In the rows, zero is written as 128.
Rotation paths and how fast each direction turns (degrees per step)
Each turn is a multiple of 5 degrees from 10 to 175, or 0.
Each row of a path follows its step; steps can be skipped.
path 1
step 0: [129 133 128 130 118 125 128 120 126 115 136 123 129 135 124 130 129 129
 137 123 124 124 123 136 130]
step 1: [131 125 130 127 133 134 131 128 129 134 131 118 135 129 122 121 139 123
 135 134 123 126 140 130 130]
step 2: [121 133 127 133 122 144 122 130 124 137 135 129 122 126 127 129 128 130
 127 120 132 120 130 133 129]
step 3: [132 118 125 131 128 129 127 124 112 120 129 122 127 140 127 130 122 127
 132 123 125 130 132 133 130]
step 4: [120 117 135 132 135 129 131 124 137 126 135 129 125 125 123 127 133 131
 137 132 122 121 132 132 134]
step 5: [130 132 130 128 128 146 124 123 123 124 130 126 127 123 138 128 139 125
 133 123 129 127 124 129 123]
step 6: [129 124 121 124 130 129 125 122 126 128 123 130 127 136 124 129 129 122
 132 121 138 127 139 140 135]
step 7: [120 118 126 130 123 134 123 134 134 119 134 118 123 127 118 128 131 127
 130 124 124 130 127 123 135]
step 8: [130 122 136 131 129 131 120 130 123 133 129 125 138 129 135 128 133 125
 143 124 131 121 121 129 127]
step 9: [123 122 130 122 126 132 127 128 125 131 120 126 115 122 131 125 127 121
 130 127 127 127 136 143 127]
step 10: [133 121 123 128 123 130 128 124 136 124 135 125 124 130 130 142 130 125
 129 114 121 127 126 127 131]
Directions:
[127 128 131 128 126 130 128 128 127 129 128 128 132 125 134 126 129 130
 126 128 131 126 131 126 131] => 110
[129 125 128 128 126 128 132 127 131 125 132 128 132 127 127 128 125 125
 126 129 126 129 127 129 132] => 110
[129 129 128 129 126 129 124 126 126 126 124 128 128 127 128 131 124 128
 126 132 130 127 128 133 128] => 115
path 2
step 0: [135 121 132 131 130 136 133 136 132 134 134 125 129 124 130 129 127 127
 142 127 136 132 122 128 125]
step 1: [135 127 131 128 130 130 132 139 136 131 137 134 123 136 132 128 132 134
 126 120 128 132 127 135 134]
step 2: [138 137 136 121 129 130 124 136 137 136 122 126 126 125 124 128 132 131
 127 127 132 135 134 125 133]
step 3: [136 126 142 129 132 134 129 122 138 121 128 125 133 121 131 125 122 131
 127 124 131 134 128 127 132]
step 4: [129 126 134 119 130 125 134 136 129 119 129 136 127 117 129 125 126 133
 119 125 126 134 123 133 129]
step 5: [123 138 127 128 127 126 121 129 131 131 115 133 128 118 135 128 124 130
 126 125 130 136 121 133 134]
step 6: [129 118 131 139 130 125 127 121 128 122 114 135 127 123 131 131 131 128
 123 128 130 135 129 127 132]
step 7: [129 126 131 128 129 129 121 128 122 121 125 144 127 121 130 129 131 128
 129 135 131 128 129 136 116]
step 8: [125 132 122 135 131 130 130 129 127 135 127 135 139 124 137 138 129 124
 129 135 127 136 126 135 123]
step 9: [128 128 126 136 136 119 131 128 125 129 130 134 123 131 134 141 134 135
 134 133 135 132 131 123 130]
step 10: [129 133 137 131 120 130 129 123 128 135 134 134 123 130 127 135 131 136
 131 136 131 128 139 135 123]
Directions:
[128 134 124 124 126 130 127 130 129 131 126 129 130 129 128 128 129 126
 123 128 128 128 129 130 126] => 120
[126 128 125 127 132 126 129 131 128 128 130 127 127 128 128 131 125 128
 130 126 125 131 124 132 128] => 95
path 3
step 0: [133 127 126 133 127 123 136 127 124 127 146 124 125 129 120 122 124 128
 134 126 124 123 127 135 123]
step 1: [134 118 128 135 128 128 130 128 125 115 129 122 127 125 129 132 131 130
 138 123 118 139 121 129 131]
step 2: [130 119 135 125 120 137 131 130 130 123 138 128 118 123 123 124 128 127
 126 118 131 125 121 135 125]
step 3: [141 123 132 129 127 131 134 126 122 135 139 123 128 125 127 142 128 132
 137 128 123 128 127 130 124]
step 4: [130 125 131 130 133 127 136 117 132 119 133 129 130 126 123 128 130 124
 128 121 125 136 120 143 126]
step 5: [139 124 121 135 125 141 128 126 130 129 132 128 122 119 128 132 127 126
 131 116 130 130 119 124 129]
step 6: [137 122 140 123 122 127 133 124 129 130 134 135 134 124 129 136 128 125
 126 115 123 127 133 134 127]
step 7: [134 135 126 135 134 132 136 117 123 131 135 133 120 120 124 132 122 131
 123 128 122 135 125 134 128]
step 8: [135 124 123 134 119 124 128 114 130 123 128 136 130 131 124 134 129 126
 130 115 128 130 123 126 134]
step 9: [132 125 124 127 122 128 132 130 125 132 135 128 125 120 130 127 117 123
 117 116 118 128 128 130 134]
step 10: [128 127 133 138 120 129 133 117 120 125 134 137 123 127 135 137 131 136
 126 128 121 129 132 130 131]
Directions:
[127 130 126 131 130 125 129 125 129 127 126 123 130 128 126 125 128 128
 131 125 130 129 125 128 132] => 100
[127 129 135 128 126 130 129 129 126 130 127 126 126 124 129 127 129 131
 128 126 130 128 131 128 131] => 95
[128 130 124 127 124 128 128 128 131 126 124 129 123 126 126 129 132 130
 128 127 130 128 127 129 126] => 120
path 4
step 0: [132 131 136 130 127 122 136 128 143 123 123 126 133 133 137 119 132 124
 127 124 130 129 132 139 123]
step 1: [128 128 128 117 123 124 130 134 142 128 129 123 128 132 137 115 131 123
 128 130 138 134 121 128 124]
step 2: [128 135 123 114 125 135 120 129 132 137 120 129 131 130 129 117 124 125
 129 129 140 135 129 131 126]
step 3: [133 133 132 129 124 141 111 130 132 143 126 128 131 129 128 127 130 125
 126 130 133 127 130 136 127]
step 4: [138 128 138 130 124 133 123 140 130 136 126 130 134 122 122 134 137 133
 132 133 130 133 126 139 124]
step 5: [133 134 140 124 130 133 135 132 126 124 125 128 140 126 126 133 132 128
 125 137 128 131 122 134 113]
step 6: [123 133 129 121 131 132 133 139 127 128 128 125 128 122 128 128 132 122
 114 135 129 125 125 124 113]
step 7: [123 134 123 124 131 129 131 134 129 132 119 130 122 121 125 123 131 126
 119 128 128 126 145 130 116]
step 8: [131 130 131 135 130 126 128 124 139 134 128 123 120 130 132 122 134 129
 125 130 128 124 145 134 116]
step 9: [134 126 126 128 128 123 135 129 138 133 134 116 123 130 129 122 137 133
 136 131 137 135 130 132 119]
step 10: [129 137 124 121 132 136 135 123 129 132 128 114 133 134 125 121 128 126
 136 129 139 134 126 130 122]
Directions:
[129 125 127 124 126 127 127 125 132 132 127 125 128 129 125 128 126 127
 132 127 127 126 126 129 128] => 45
[131 126 128 127 126 128 127 128 126 129 128 130 133 125 126 131 127 125
 126 134 127 128 129 127 129] => 40
[128 130 131 131 128 130 126 124 129 128 131 126 129 132 132 128 127 125
 125 129 127 124 127 127 127] => 140
